Each named move below is a turn or a mirror, shown by a few rows before and after it. Which moves, in which order, take the first row of each later pair to the second? The first pair is answered.
move Meno:
[-15 -45  36  20 -25  -5  63 -33  -3 -13   6  34 -32   6  36 -21   4  41
  -3 -27 -74 -29  30  27 -53 -13   7 -21  67   5   7  29  23] => [-43   8 -15 -13  28  15  32 -71  -4  45 -29  -7 -32  17   0  15  19  68
  18 -54 -48  11  13  62  -1  -8  -1 -25  42  -9   9  34 -32]
[ -4   2 -11   4   3  -5  18 -26 -21  35 -31 -30  12   2   8  29  19  -4
  16  13  10  12 -34 -28  21   9 -39 -10  -1 -22   4  14  -4] => [ 12 -25  15  24 -25 -16  34  -6 -20   5 -12  -9  12  -4  26  11  11 -19
   6  27  -3  -9 -26 -47  -6   6 -33  -9  12 -14   4  11  24]
[-10  59 -33  -3  -4  10   7 -32   3   5  -8 -20 -19  12 -18  11  12 -22
  10 -12  13  20  17  19  32  19   0  -2   3  -9   6 -37 -33] => [ 13  16   5  24 -47  -6  32  -1   4 -43  22  12 -20   3  11 -17   1 -44
  -6  11  -7 -11  30  -9  -8  15   7   0  23   2   4 -41  10]
move fedu:
[ -7  44 -14  -5 -19   1   5   4  -8 -17  -5  -1  31   3 -11  11  30   6
  24 -20  30  14   6   3  32  35  22  13   0   6  12 -51  -1] => [ -9  42  -9  -2 -24   1  13   1  -6 -23  -1   2  25   1  -6   9  31   5
  26 -20  23  14  12   1  28  33  27  10   8   5  13 -52   0]
[ -6   1   4  -8 -26  13  46  -5   1 -34  28  -1 -17  17  14   7  -4   7
   1  12 -25  33  37  -9  11  12  46  -7  34  33 -11 -36   5] => [  2  16 -32 -27  17  10  -6  19  -4  17  -8 -25  34  24 -11  33 -21  20
 -23  -4  29  38  -8   6  41  12   4  16 -33  25 -21 -19   1]
[ -8   0 -14 -29  41  22  -1 -26 -18  33  -4 -32 -19  13  -6  10  15  10
   5  15 -17   4  -5  -2   4   6   2  20  -2  14  12  17 -20] => [-11  -3  -4 -25  30  23  12 -32 -16  20   4 -24 -33  12   1   3  20   6
  12  20 -32   4   6  -6  -4   5  13  15  14  18  15  13 -21]
move Sakal:
[ 18 -20  22 -27 -30  41   4 -18   0  -9  15   8 -36  14 -20   3 -18  14
  -3  28 -31  -7   6   7 -32   8  37  -7   9  29  14 -34   4] => [ 23 -31  30 -26 -29  31   4  -9  -3   0   7  13 -11  13 -23  10 -26  28
 -20   0 -19 -18  -1  18 -36  12  23  -2   1  41   9 -33  25]
[  8 -33  23  13  18   1  13 -13   4  25  -2  13 -33  11  28 -19  -7  47
  -6  -2 -31 -38  35  17 -44 -29 -28   0  25   3 -19  56  11] => [  8 -48  18  30  17 -16   6   7   7  15  -6  18 -15  -2  30 -14  -8  47
 -20 -10 -19 -38  31  16 -38 -32 -35   0  12  -3 -15  52  31]
[  3  17   3 -28  25  12 -21   3  -3  23 -23  -2  -4  15 -13   1  -7  14
 -12  10  20   0   1 -10  10   1 -17   8 -26   9 -12   3   4] => [  2  10  -2 -18  24   2 -25  15   1  17 -22   1   4   6 -11   4  -4  10
 -17  10  25   2  -1 -13  14   1 -20   6 -34   3  -9   1  13]
[-12  24 -12  22  26  17   6 -44  12  11  14   3 -24 -22 -30  18  -5  15
   8  -4 -15  21  -1  20  32   9   8   4  16 -35 -10 -11   0] => [-11  23  -3  14  27  19  10 -46   6  21  10   3 -16 -16 -32  20 -12  25
   3 -18 -12  15  -3  28  27  14   4   7  18 -24 -14 -10   4]
move vefe:
[  7   8  17 -14  29  23   8 -43  29  35   2 -35 -44   3   2  -2   6 -11
  10  15   5   4  -4   9 -13   3 -12   1  10  -1 -14  11 -37] => [  1   3   9  -8  36  17   4 -45  33  36  -3 -36 -42  -1   0   5   8  -5
   8   7   5   8  -4  15 -10   0 -18  -3   5  -4 -11  13 -35]
[  1 -24  20 -25  13   0 -16  -7 -27   4   4 -20  20  24  26 -27 -13  -3
  12   0   3 -14   0 -35 -14  -6  13  30   3 -19   4 -28  -1] => [ -3 -45  19 -16  22  -9 -17 -12 -19  12  -4 -16  12  19  34 -21 -13   9
   4 -10  -6 -17   3 -27 -27 -15  -1  24   1 -18   1  -9  10]
[-17  32  -9 -17  20  24  -6 -34  -4  33 -14 -14 -36   8 -11  11   6  14
  25   0 -15  17  12  18  23   2   9 -12   6   2  -1  12 -39] => [-10  33   0 -21  14  30  -1 -36  -7  31  -9 -12 -38  13  -7   3   3   9
  28   7 -19  12  14  13  17   2  13  -9  12   7  -2  10 -40]

Each pair is two moves apart.
[ -5  -9 -18  28   2 -17 -13  11  14 -23   2  -2  -4 -13   6   9   3 -12
   0  -4  -3  11   0   8  16  -5  -3  -9  -2  -9  13  -3  -4] => [ -2  13   0  -4   3  13   2 -21   3   1   1 -11 -23   8   1   2  -2  -1
  17  -6 -16   7   4  13   4   0   4  -3  20  11   4   5 -29]	Sakal Sakal
[-18 -20   5   6 -12 -12   7 -25  -1 -16  -5  15  16   8  31 -15   5  11
   2  -3  16  23  -4  26   2   5  31 -15  42  13   3 -10  -2] => [ -4   0   1 -14  -7  -2  -9 -14 -10  -1  -8   3  40  20  19 -17  -9   5
   0   6  41  19 -22  23  16  11  26   3  23  15   0 -13 -11]	fedu vefe
[ -6 -30  20  13  -2 -15   6 -16  -3   2  11  -1  -9  -1  39  -7 -10   8
  -5   4 -28 -20  15   7 -23   1 -17 -20   1  15  -9   7   9] => [-22  -9   4   3  15  -5   1 -38  -2  18   1 -16 -19   2  26   4  -1  18
  11  -6 -27  -2  16  20  -4   3 -12 -27   2  10  -6   6 -16]	Meno fedu
[-16  33  -2  -1  -2  -7   3 -16   8   2   7 -21   2  -5 -22   3  19  -3
  12  -4  -2  26   0  10  16   7   9  -3   8 -10  29 -14 -23] => [ -4   3  30  -2 -10  -1  19 -23   9   5  13  -9 -23   5  -3 -11   6   2
   8   4 -31   4   7   5 -27  -3  -1  -4  25   9  16  14  -8]	vefe vefe
[-20 -22  -3 -12  36  -3 -18 -17  -5  37 -31 -13  -7  10  -5  21  -1  28
 -14 -31  -2 -10  -9  17 -17  -5 -37   2 -15   9 -17  35   8] => [ -7  41   0 -47   7  25 -15  -6 -26  13  -7 -26  16  23 -23   1  -3  -8
  12   4  30  -6 -16  -8  21  24   2  23 -10   9  -5 -21 -27]	vefe vefe
[-18 -16   3  32  -2  -5  22  -7   7 -10   1   2 -13 -12   0   0   8   2
  -3  -8  -7   2  23   0   2   6  -1  -9  10 -23  10  -8   4] => [-19  -2  -6  27   0  -3  17  -7   6 -10  -1  -3  -8 -12  -6   3  10   0
   3  -7   3   7  20   1  16  11   4  -6   7 -27  14 -18  -4]	vefe Meno
[-21   4  -9  24   0  19   5  16  16 -41 -21  12 -58  -2  15   2  -1  -2
   0  14 -55  36  40  15  -2 -10  15  -2  10 -27  46  10   8] => [-20  20 -39  14  28  15 -30  32  13 -12 -43  -6 -22  -1  -6  22  -7   5
 -13   3 -15  46  12  26  29  -6  -6  12 -31 -37  45  13   3]	vefe fedu
[ 23 -13  37 -14   2   0  27 -17 -15   2   2   9  -6  14   9 -18   3  15
  12  -7 -15 -15  19 -11 -46   1  17  12  44  20  -3  -2  19] => [ -1 -27   3   6  37 -20   8 -23  -1  21 -24   2  -2  -3   0  11  16  41
   0 -40  -9   5  15  15 -29 -10  -4  -4  21   3  -1  14  23]	vefe Meno
[ 25  19  20  20 -14  -7  -8   1  12   5  -7  -8  12 -11 -11 -23 -12   3
  -5  -2  19  -6   3 -14   5  30 -17   2 -13  47   9 -21   0] => [ 22  15  22  28 -22 -11  -5   4  15  -8  -1  -4   6 -17  -5 -26  -7  -3
  -3   2  12  -5   8 -18   4  28 -10  -2  -8  42  14 -27   3]	fedu Sakal
[ 12  15  26 -48  -4  14  10  -3 -32  30 -14 -12  44  18 -11  -1 -10  15
 -35 -33  21 -12  -9  -7   7  13   7  38 -16  39 -13  -7 -14] => [ 12 -26  39 -22  -6  -4  15   4 -21  23 -14   4  35   8   6  -1 -13  23
 -53 -41   2 -24  -2  -6 -21  -1  -9  28 -13  41 -18  15  19]	Meno vefe
[ -2 -34  -2   1   9 -19  11  22  10 -13  -1   2 -14  -1   3   0  -9 -17
 -10  22  -2 -19  -2  -7 -18 -13 -17  -8  -6  -7 -13   6   8] => [ -4 -21   7 -16   9  -2  19   5   6  -4   0  -2 -31  11   2  -5 -11 -15
   3  26 -12 -19   3  -6 -23 -10 -11  -8   6   1 -16  10 -10]	Sakal Sakal
[-28  10 -16  24  22   4 -21 -17  -7 -24 -24   9 -44 -26  -7   2  37  -1
   4 -10 -19  22  35   4  10  -5  -2 -17  -5 -34  17   5  -3] => [-14   4 -23  21  35  -3 -45   9  -8  -9 -35   5 -11 -24 -12   9  22  -2
 -18 -12   8  13   9   5  16  -7 -27  -1 -41 -36  10  15  10]	Meno fedu
[ 15   6  11   9  -3  34  -4  -2 -10 -25  19  -3 -21  15  24  -8 -13   5
   4  23 -18   8  16  -4 -34 -17  22 -18  13   1   2   5 -18] => [  4  15  -4   0  18  38 -13 -18  -8  -2   5 -15 -25  17  15   5  -9  20
   6  11 -17  20  12  11 -23 -19  13 -20   5  -3   1  16 -32]	Meno vefe
[ 16   2  25   2 -23   1 -34  28   4 -10  17   4  15   2  17   2  11 -39
   1  17 -14   7   5 -10  11   9  10  32 -17 -29  15  26 -12] => [  5  11  25  -1 -24   7 -23   9   7 -13  19   1  -3   2  17   1  22 -37
  16  15 -26  16  17  -7  14  10  23  24   0 -30  18  21 -27]	Meno fedu
[-49 -28 -24  47  -2 -15 -10  16  15 -21   4   1 -58 -40  22 -18  48 -13
  11  20   5  16   8 -11   3  -9  12 -39   1  -5   3   9   0] => [-41   8 -35  -4  36  12 -39   0   0  45 -24 -31 -38  -9  -5  -2  27   8
   9   7  37  13 -25   8  18  -2 -17 -16 -31   8 -15  33 -30]	Sakal fedu
[-22  20   1  10   1  18  21 -22  -8   2 -14 -15   3  -2 -27   7 -13  24
  17 -28  15   0  11  35  18  19  10 -12   4   0 -16 -21 -20] => [-15  19  17   5 -11  24  31 -25 -12  -4  -6  -9  -7   4 -19  -4 -16  18
  21 -18   5  -8  17  27   6  20  17 -10  17   8 -18 -21 -22]	fedu vefe
[-15 -53 -18  20   0  -1 -19 -20  12  19   9 -16   2 -36  35  10   5  37
 -23 -29 -19  12   4  25   5  -2  -7   8  -8  11  -4  40  -2] => [-20 -14 -44  18  -7   3 -31  -7   9  -5  20 -26  17 -43  22   8  17   9
  -6  -4   6  34   0  11  49   8  19  11 -17 -12  14  -1 -26]	Sakal vefe
[-31  -6  30   9 -23 -17  20  30  -3   9 -17  46  34 -14 -17 -13 -14  24
   2 -28  28 -28  29  11   9 -20   5 -13  51   6  10  14  19] => [-39   2   9  26 -26 -17  12  34  11 -18  -3  44   7 -24  -8 -21   2  -6
  23  18  13  -9  38  -9  21 -30  21 -23  51 -23  20   8   0]	Sakal Sakal
[  8 -21  -1   8  -8 -10  -4  15  15  -2   2   4  -5   1 -11 -13 -10  -1
  -1   6  -2  17 -11   9  11  -5  -3  10  -6  13 -12   1   4] => [  3 -12  -8   3  -1  -6  -6   6  15   6  -2  -3  -7   2 -16  -8  -6   4
   4   1   0  24 -11  15  19  -4  -2   7  -6  11 -12   1  -6]	fedu Meno
[ -9   0 -11  23  -6 -17   4   7   5 -25  12   8  -9 -26   0  -8   9  -9
   2   2 -21  13  11  -2   8  -7  17  -7   4 -13   8 -14  -2] => [ -3  22 -21  -7  21  -1 -18   1  -5  17  -7 -13   5  -5 -18   4  -3   4
  -1  -5   2  14 -12  10  20  -3  -2   8 -22 -10  -1   2 -20]	Sakal fedu
[  2  25 -11  -9  29   5  -3  -1   1  41 -22 -18  12   8 -16  17  -6  27
   4 -34  17  18  20  39  14 -12  -7  15   2   4  -9  -1 -39] => [ -6   8   7  11   7   0  29 -16   8   9  -4  -2 -22  -1   0   5   8  23
  16 -31 -20  19  50  34  -7 -16  15  -3  39   7  -3  -7 -33]	fedu vefe
[-18  -6   6  -4   2 -11 -21 -13   1  23  -6 -18   3  -8  -7   1  -4  54
 -16  27 -20 -18 -26  10   9 -12 -37 -21  -4  27  -6  33   4] => [-13 -18  20   5 -10 -15 -11  -6   2   7   5  -7  -1 -10   3  -8  -6  47
 -19  35 -31 -28 -20   0  -5 -14 -31 -22   7  30  -5  30  17]	Meno fedu
[ 15   3 -22   5 -29  -8  12  22 -14 -25  11  17  45 -12  10   3   6 -19
  -5  -2   3 -11   7 -11   7  13  -7   2   2 -12  -2 -19  -9] => [ 22  19  -8 -19 -30  13  18   8 -23 -12  15  11  34   6   7  -4  -1 -19
   7   9  -3 -18   6 -14  -1  16  -3   9  10   1  -7 -13 -27]	Meno vefe
[  5  -7   2 -19  -4   6  -8  -8   2  10   8  -5 -33  11  -8 -11 -10   1
   3   6  -6 -14   4   3 -21  -8  -7  -1   6   3  -5   7 -11] => [  1  -7 -11 -17   7   1 -21  -5   4  20  -1 -11 -23   7 -13  -2  -9   8
  -2  -3   5  -9  -3  10  -9 -10 -18   0  -9  -3  -5   9 -10]	fedu vefe
[-26 -31 -20  25  13 -28  -8  19   5 -18  -3   6   5 -36   1  21   1  30
  -3 -26  -7 -17  19   0  -2  -4  -9 -14  -9  -6  -6   5  23] => [-34 -14 -37  23  21 -19 -15   9  11 -22  -1  -4 -17 -35   1  20  12  19
  16  -3 -16   0  23  -6  10  -8   1 -20  -8 -22  -2   4  -2]	Meno Sakal
[ 24 -16   4   7   3   3 -42  24   1  12  19  -7  16  -5   9  -7   1 -14
 -16  56  16 -12 -35 -32 -12 -10  -6  23 -27 -12 -11  32   0] => [ 20 -14  33  -2 -16  18  -8  -7  -3   5  33   1 -16   6  17 -22   4 -11
   2  57 -15 -18 -12 -35 -37  -6  15  16  15   7 -12  29 -10]	fedu Sakal
[  5 -19   4   7  31   2 -21 -16  16  15 -19  -6 -17 -20   2  -9 -13   5
  15  17 -29  12   2  11  -2  -9  -1 -11 -25 -14  19  31 -13] => [ -2  -6  -7   9  30   0 -23 -15  16   7 -17 -10 -10 -26  -4  -6  -5   1
  22  17 -21  22   4  11  16  -4   7 -15 -25 -22  26  13 -21]	fedu vefe
[ 10  -2  13  18  -8  -4  -5  36 -10 -13  -7  10  24   6 -19 -23 -17   1
 -17  -4   9 -25 -40 -28   1 -22  -1  12 -22  21  -4  -1  32] => [  5 -14  23  29 -20  -6  13  27  -6 -29   2  20   6   2  -8 -29  -9   1
 -12  -3 -11 -25 -25 -32 -11 -26   9   1  -2  22   0  -3  37]	vefe fedu
[ 28  20 -24  -9  14  -8 -35  39  -7  18 -13   3  12  -4 -27 -12 -20  21
 -15  16  14   9  -6  -8  24  -2 -19 -16  10   0   3 -31  -8] => [ 21 -10   0  10  -3 -12  -3  22   2  -5   3  24 -25 -12  -4 -24 -12  24
  -9  17 -30   5  22 -12 -11 -11  -6 -35  49   7   4 -23   6]	fedu vefe
[ -6  -5  -1   5   3  -8   9 -29  28  -1  18   5 -15  -5 -19   4  16  11
   1 -29  -7  16  25   5 -13 -18 -25 -12  12 -18  -2 -12 -16] => [  1  23  -9 -14   3   0  -3 -19  18   2  18  -6   7   3 -33   4  11   1
   5 -20  18  17  12  -1  11  -7 -20   3  -2 -22   0 -28 -29]	fedu vefe
[ -6  -1 -15 -17   4 -10  -4 -13  -7  11 -28 -24 -16  -7 -19  33  19  33
  31  -6  -1  23  -4  24  19   3   7 -10 -10 -17  14  14 -17] => [  4  17   0 -31 -18   5   7 -13 -16  -2 -12 -23 -16   3 -18  17  15  17
  45  13   0  18  -1  11  20  14  26  -2   4 -10  17  -4 -28]	vefe fedu
[  9   5 -23  -8  35  12 -11 -10  -2  14  12 -19  -2  -4 -14  -1  12   0
  -6  22 -17  16  -8 -14  22 -14 -10  -4  -6 -13   4  16  -8] => [ 12   3   3 -18  24  21  13 -28 -10  19  17 -12 -12   6 -11  -7   9  13
  -3   6 -31   5   4  -8   2  -7  -2  -4  19   9   0  17  -7]	fedu Sakal
[ -8   8 -15  21  43   2 -15 -35  38  35 -31   0 -25   5  15  27 -27  27
  16  -8  11  19  -6  22  23  10 -16 -21  13 -18   8  37 -19] => [ -7  35  -2  14   9  16   9 -39  30  -1  -3   5 -35   5  15   7 -17   3
  43  15   5  23  10   3  33  24  25 -20  45 -17  20  -2 -37]	vefe fedu
[ -7  42  10  -5  -5   1  24  12 -19 -40  23  -5  26 -18 -37  -3  10 -22
  11   7   7   3   5  -1   2  -1 -11  45  30 -19 -25  -5   4] => [ -5  42   7  -6  -1   0  17  16 -20 -36  19  -8  32 -17 -37  -2   7 -22
   7   5  16   2  -1  -1   5   0 -17  48  22 -19 -26  -2   6]	fedu Meno
[  5   8 -10 -12  30  12 -19  34 -20  14 -26  -4  17   1   8   5  -1 -29
  15  27   4 -12 -35  -2  28 -17  -2  26 -30   6   6  17  22] => [ 10 -10  14   3  -1  10  10  32 -19 -20  -3  16  -4  -5  26 -13   2 -39
  22  40 -24 -22 -14 -17   3 -19  16  17   3  14   8   9  35]	Meno fedu
[-21  35  43  19 -23   4  -2  17  14 -57  20 -13  27  12   7 -17  -7 -22
  27  32 -20   1   7   7  18   3  20 -47  22 -12  25 -56  -4] => [-25  57  49 -13  -9  27   4 -15   3 -22   8 -27  20  32  -6  -9 -13  -2
  36  14 -20   1   4  24  18   9  18 -43  30   3  18 -49 -30]	Sakal Meno
[ -5  36 -17   7 -32  14  -5  20 -21  43  15  -6  32  -9 -13  29 -22  28
   6 -19  32  24   4   0  46   3 -16   8 -14  51  -8   5 -46] => [-14  32   1  16 -54  19  27  -2 -16  15  33   5  -3 -13   0  14 -10  22
  26 -11  -3  26  33  -9  30   4  12  -9  28  55  -1  -7 -52]	fedu Meno
[ 18  20  -7   9  -9  -7   0  34  -3  -8  13  -7 -15 -12  -3 -13  -2 -27
 -13  21  12  -1 -16   2  21 -17   1   7 -14 -17   4 -11  -4] => [ 27  12   3   3  -8  -2   0  36  -4  -1  11  -7 -17  -4   1 -17 -12 -25
 -19  23   8 -11 -19   0   6 -20  -7  11 -16  -9  -4   3   1]	vefe fedu
[  9  28   0  10 -12 -12 -11  12 -12 -22  54 -14  26  -8  -1 -23  -8  -3
   7  26   4   4  -1 -13   6  19  -1   1  -3   8 -12 -12 -17] => [  7  39   2  -5  -6  -2  -9  -2 -17  -9  49 -21  22   1  -6 -20  -9   4
  13  21   3   6  -2  -6   7  22   1   2   1  15 -15  -9 -29]	Sakal Meno
[-20  26   8  -7   9  17  20 -24  -2   0   9  -6 -13   2   3  -7  13   5
  24   2 -13  17  17   8   6   7  21  -1  19   7   1  -6 -36] => [ -6  32  13 -26  16  27   9 -17 -12  16   5 -13   0  16   1 -11  -3   4
  17  10   0   5   2   6   3  10   9  16   5  13  -8   3 -37]	fedu vefe
[ -4   6  18  11 -29  12 -14   2  17 -24  10   8  15  16  -5 -24   1 -22
  -7  33   1 -16  -5 -13   9  -2   9   8   4   5   7  -1   1] => [ -4  15  21  -8 -18  27 -15 -18  13  -1   4  -2   2  30  -9 -22  -2 -14
   1  31  -3 -16  -7  -7   4  -3   5  11   6  11   0  14 -16]	Meno vefe
[  2  19 -29  18  22  33 -18 -28 -15 -24 -20 -17 -10  18  14  -4  16 -30
  15 -27 -22 -17  32   5   5 -40  26 -11   5  -2  -5 -43 -33] => [ 11  22 -36   5  39  36 -37 -19 -19   2 -33 -26   8  28   6   1   1 -24
   3 -28  -3 -24  12   9   7 -42   6   2 -20   0 -15 -27 -33]	vefe fedu
[ -2  -2   5   1  10  19   7  13   7  -2   5   8   4  -4   2 -35 -22  32
  12   5  33  29  -7  32  -7 -10  -2 -12 -13  11  11 -44  43] => [ -1  -1   4   3   5  20   6  17   8 -12  10   9   0  -4   5 -40 -20  22
  17  17  29  30  -6  25  -7 -11   4 -14 -12   7  12 -48  40]	vefe Sakal
[-11 -22  17   2  -9  -5  16   2   7  -4  -2  11 -29   5   9 -10   3   5
   0   7 -36  -9  14  -6 -19 -11   9 -14  15   1  -5  28   5] => [-26  15 -15 -16  14   5  -2 -13   4  18 -18 -11 -19   9 -15  10  12  11
  12  -3 -12  16   5   8  21  -3  11 -13   0 -12   1  17 -27]	Meno vefe
[ -8   9 -20 -15  11   0   1 -21   7   7 -11 -17   0  -1  -5  16  10  10
   3 -19  -5  14  -8  14   9  -1   2  -5  -3   5  -2  -2  -9] => [ 11  -1   9 -11 -22   2  19  -2   1 -23  13   0   1  -1   8  -7   0 -12
   0   5 -14  -5  -1  -9  -9   4  15   4  14  15  -2 -15   6]	vefe Meno
[ -6 -11 -16  15  -2   9  -5 -19  10   5 -10 -11 -40  -2  18  10   3   2
   0  10 -19  16  -1   8   5 -12   5  -3   9 -15  -9   0  -8] => [ -4  -6 -17   3   6  13 -13 -19   6  23 -17 -16 -30   4  10  15  -4  10
  -5   1  -9  14 -10  14   7 -10  -4   4  -1 -10 -14   6 -10]	fedu Sakal
[ 27 -23  -9  -5  14   4  -8  11  11  46 -11   1  16  12  16  11 -27   4
 -19  -1  22  -7 -28   1 -34 -19 -35  12 -32  15 -22  41   5] => [ -4   9 -24 -18  25  23   7 -38  13  57 -15 -14 -24  16   6  20  -2  18
  17 -12   1  24  -6  17 -15 -15 -10  -9  -2   9 -12  33 -40]	fedu Meno
[-14  -5  -9   9  50  -3 -12   7   8  36 -22  -7  14  12 -11  10   2  24
  -8 -36  13   7 -25  41 -10 -14 -23  21  -4  24 -15  37   7] => [-24 -28  -2  53  12 -16  17  11  23 -31  12  18 -25 -13  15 -11  27  -4
  10  -7 -28  15  10  16 -22 -21  13  -5  34   8   3  15  19]	Sakal fedu
[ 19  -6   1 -16   0  21   4  -3  -1  15   1 -14 -14  16  11  -7 -12  -5
   3  21   1 -20  -8  -4  -6   2  -7  12  -8  -2  -4  11  -4] => [ 20 -16  10  -8 -11  17  16  -3  -1   6   6  -6 -15  12  16 -10 -10  -3
  -1  13  -6 -26   1  -3 -16   3  -3  10   4   4  -2   7   6]	Sakal fedu
[-33  -9   6  12  -3 -14  18 -23  -2   7  -5  22  12   1  -8   9  12  12
 -17 -50  23  20  20  31  -1  14  30 -17  17  17   9 -22   7] => [-28   1   2  14 -12 -15  15 -10  -4  -5   4  22  22  -1 -10   3  10  -2
 -14 -37  33  22  18  22  10  19  38 -13  14  12  14 -38   7]	vefe Sakal
